Rotation paths and how fast each direction turns (degrees each step)
Each turn is a multiple of 5 degrees from 10 to 175, or 0.
Each row of a path follows its step; steps can be skipped.
Rotation 1:
step 0: [ -8.3  11.3  23.4  -1.3  11.0   9.6   0.8  -4.8 -12.6   8.5 -11.1   6.9
  10.3 -15.2  -2.8   2.9  -4.3   5.4   7.1 -17.1  -8.5   4.9 -15.1   2.9
 -19.6  -6.0  23.8  25.2   1.9  12.7  -5.0  25.1  -5.2  -1.9  16.4 -19.7
  10.9 -11.2  20.5   0.3 -12.0 -35.0   8.2  -0.3]
step 1: [ -7.7  35.8  -7.4 -11.7  -0.9  -6.6 -16.0 -16.7  -8.9   4.2  -2.8  10.3
 -20.7  11.1  -7.5  -3.1 -16.8  13.9  18.2 -12.0 -17.9   6.1   8.2  -2.4
   2.7  17.5   7.0  11.2 -13.1  -7.0  23.6  16.0  -6.4  -6.6  10.7 -12.3
  -4.7 -18.8  10.3 -11.8   0.8 -14.1  22.1  13.3]
step 2: [  0.5  11.9  16.4   1.2  27.9   9.9  -6.5 -15.5  -1.8 -10.7 -11.7   7.0
 -13.1  -0.1  -2.7 -14.4 -19.9  -6.6   9.5   9.6 -14.9  23.3 -14.0  16.3
   7.3  -1.8  19.8   6.5  12.6 -22.4  -2.2  20.6   4.5  11.9   9.9  -5.1
  11.0 -22.2  -0.7 -17.5  17.4 -18.8 -12.5   3.0]
step 3: [ 19.8  14.1  -0.5 -13.0  12.1   0.8   1.7 -19.9  -7.4  16.5   0.0  -2.8
 -16.5 -14.0  19.0  -2.7 -26.1 -29.7  10.5  -5.1 -14.6   8.7   4.9   0.1
  -9.9  14.0   1.7   9.4 -19.5 -20.2   8.5  16.3  18.0  -0.7  -3.1  -4.5
 -14.4   2.2   8.3  -0.6 -12.8 -28.0  -4.7  -4.3]
step 4: [ 20.5  -0.6  -1.6 -13.6  29.4  -2.9   3.5 -16.8  -5.4   0.2  -5.0 -12.1
 -10.1  16.3  16.3   7.9   3.5  19.7  16.9  -1.5 -12.8  18.6  -2.4   6.9
   8.5  -1.6  15.8  14.3 -11.2  -1.8 -21.4  22.6  25.3 -11.3   9.7  10.2
  10.6 -13.0  17.2   2.9   5.1 -16.3  13.3 -12.1]
step 5: [ 11.3   3.4   9.1 -16.9  16.8  -6.0  -6.5  -3.1  -6.5   7.1  25.5  -2.1
  -3.8 -11.7   2.7 -16.3 -19.6   3.4   6.0  10.3  -4.8  -1.2  14.6  27.2
   4.0   6.7   5.6  24.8   2.6   3.5  -3.3  14.6  -6.7 -18.3   9.7 -20.3
   5.4  -4.2  28.9  19.2  -6.2 -27.9   1.1  13.6]
step 6: [  9.8  19.1  -6.8  13.7  17.2  -8.4 -10.2  -6.5  -1.0 -12.4  -5.6  17.2
 -37.3  -2.9   8.6  -8.3  -5.0  24.5  15.5  -8.7  -5.8 -17.6 -12.4   6.1
  13.4   5.6  -2.7  32.3 -12.3  -0.7 -10.2   7.2   8.7   1.9   8.6   5.2
  -0.3 -10.5   3.5   0.4  -9.7 -26.0  -5.1  17.5]
step 7: [ -5.3  11.1  -1.5  -6.9  30.1   7.8  -7.0  -6.3  -2.6  -8.6   6.8  25.3
 -21.0  -7.9  -2.4  -4.7  -6.0  -6.1   4.7   9.5 -18.6  21.0  20.2   6.6
   4.0   6.0   8.0  14.3 -21.0  -7.7 -11.8   7.8 -19.0   4.9 -17.0   6.6
  -0.8 -20.9  10.0  22.8  15.2 -16.0 -20.1  -1.5]
step 8: [ 20.5  12.4  -6.7 -11.1  27.4  -9.5 -23.9  -5.3   3.0  -7.2 -20.9  11.8
  10.1 -18.2  20.9   4.8   6.6   5.9   1.5 -14.5  -7.6  13.4  -9.0  30.6
 -11.9  14.6   2.2  10.9 -20.4 -14.4  -8.1   8.3   7.4  10.4  -0.4  -7.2
 -14.1   6.4   9.3   6.0  -9.8 -14.5 -18.2   4.1]
step 9: [ 11.6  14.3   5.1  -9.1  33.7  -9.8  16.0 -27.8  -7.1  -0.4   8.9  11.7
   7.6  -8.2   8.8   5.0 -18.2  25.6  20.7 -19.7 -12.3   6.1   3.9  11.7
  -6.1  -3.0  11.0   2.1 -13.8  20.7  -7.5  12.8 -17.6   3.1 -15.3   4.0
  -3.6  -9.7   5.5  10.6 -12.7  -7.2   8.6 -17.5]
[-4.0 -4.7  0.3 -3.0 -1.4  6.7  1.7  1.1  1.3  0.3 -0.6  2.0  1.0 -3.2
 -0.9  5.0 -5.3  5.4 -9.5 -0.6  6.8  1.2  1.3 -1.8  2.1 -2.1  3.9  2.3
  3.0  0.6  6.9 -2.3  7.7 -5.4 -3.5  5.5 -2.6  2.1 -4.8  1.1 -0.6  6.8
 -0.9  5.2]
0
[ 4.8 -6.7 -3.9 -1.0  0.6 -0.5  0.6  3.2  1.7  3.4  4.9  3.1 -5.7  4.2
 -1.2 -5.6  3.1 -1.3  3.9 -0.3  1.7 -2.2  4.9 -0.7  1.3 -3.8 -0.2  2.6
  3.3  2.0 -8.2 -3.2  5.7 -5.1  4.1  3.1 -5.5  6.5  0.3  4.8  5.4 -5.9
 -3.7  4.6]
40
[ 2.4 -4.2 -4.2 -2.4  1.7  0.7 -0.3 -0.3 -7.3  2.9 -1.6  7.7 -5.5 -1.8
 -2.0 -4.4 -5.6 -1.2 -7.7  5.7 -4.2 -7.6 -6.9 -2.2  0.8  4.9 -3.2 -2.9
  2.3 -2.2 -5.8  2.0 -4.0 -2.6  1.0  1.2 -0.4 -4.5 -5.4 -4.3 -0.1  2.7
 -0.5 -1.1]
85
[ 5.8 -0.3  0.1  1.5  1.3 -4.1  3.1 -1.1 -0.2  4.5  2.0  0.5  0.8 -2.1
 -3.5  7.0  3.1  6.0 -4.8 -3.3 -1.3  3.9  3.9  1.6  1.8  6.3  0.9 -3.1
  8.6  6.7  0.5 -4.5 -0.9 -2.2  9.7 -4.8 -0.8 -5.4 -1.1  2.1 -5.0 -3.3
  4.2 -1.4]
80
[ 8.6 -8.4  0.0 -6.5  4.3 -2.5  0.6 -1.2 -1.1  6.5  4.1 -3.0  5.3 -1.7
  4.5  2.5  2.7 -0.1  5.3 -0.9  1.1 -7.3 -2.5  0.9 -6.2 -4.7  4.3  2.2
  0.7 -2.0  0.7 -2.4  1.7 -2.2 -5.2  0.7  4.3 -3.8  2.3 -1.1 -2.5  4.8
  5.6 -3.1]
70
[  2.5   6.5  -4.3  -4.0  -5.4  -3.8  -5.4  -0.2  -0.9   1.6   0.5   2.3
   1.7   2.7   4.5   4.9   2.1  -4.0  -2.6  -0.4  -0.8   1.0   2.0  -0.1
   0.7   1.8  -4.8   2.8   0.6 -10.6  -0.4  -3.8  -2.6  -4.4   0.3   1.5
  -1.6   6.0   1.4  -3.5  -9.4  -0.4   3.6   9.0]
155
